arr =
[[123 112 142 133 151 132 137]
 [132 121 143 127 126 143 116]
 [142 124 120 118 117 137 127]
 [118 119 133 133 152 130 127]
 [120 122 131 130 121 134 117]
 [138 118 116 129 143 134 134]
 [117 139 131 137 124 111 134]
 [131 137 127 126 107 131 112]
 [131 130 118 129 147 120 140]
 [131 123 122 143 122 134 131]
 [128 114 117 137 129 125 149]
 [116 147 116 132 134 119 120]]
Give the last entry, reading row by row.
A: 120
Give the smallest entry.
A: 107
Give the 3rd entry on the diagonal from the top-right corner.
A: 117
The second smallest entry -> 111
The third entry from the end, reading row by row is 134
The entry directly below the largest entry: 121
The third entry in reading order: 142
The first entry of the largest entry's row is 118
The top-left entry: 123
Give the entry in the bottom-left corner.
A: 116
Give the 2nd largest entry.
A: 151
Give the entry in the top-right corner.
A: 137
Give the entry just right of 125.
A: 149
The largest entry -> 152
Give the last entry in the row that holds the smallest entry.
A: 112
Give the second-last entry, reading row by row.
A: 119
Give the largest entry in the last row.
A: 147
The second entry on the diagonal from the top-right corner -> 143
The last entry of the largest entry's row is 127
The entry directly above the smallest entry is 124

Questions about the row below.
1) The entry just left of 133?
2) The entry just left of 142?
3) The entry just right of the largest entry?
4) The entry just left of 151?
[124 158 121 125 116 142 134 107 151 135 133 103]
1) 135
2) 116
3) 121
4) 107

A = array([137, 131, 130, 120, 124, 136, 132, 155, 157, 126, 142, 144])
The 4th-last entry -> 157
The entry just right of the smallest entry: 124
Read off the last entry.
Answer: 144
Read off the entry just right of 136.
Answer: 132
The minimum -> 120
The 2nd entry from the left: 131

Questions about the table below. Counting starts at 1.
1) Which number is the entry directly below the smallest entry?
2) Which number is the entry in row 3 and column 1?
3) Which number is the entry directly above 139?
4) Which number is the entry in row 1 and column 2?
5) Which number is the entry in row 1 and column 3?
6) Which number is the entry at row 2, column 2?
7) Which number is the minimum?
8) Which number is the bottom-right entry?
array([[119, 134, 118, 122, 113, 122, 128],
       [129, 122, 151, 144, 145, 143, 124],
       [108, 133, 142, 141, 120, 137, 121],
       [136, 126, 123, 123, 132, 125, 131],
       [120, 133, 118, 122, 113, 122, 128],
       [107, 134, 136, 137, 115, 134, 122],
       [124, 124, 151, 145, 142, 143, 123],
       [156, 115, 132, 126, 158, 129, 134],
       [132, 126, 130, 129, 133, 129, 128],
       [151, 116, 139, 132, 158, 134, 131]])
1) 124
2) 108
3) 130
4) 134
5) 118
6) 122
7) 107
8) 131
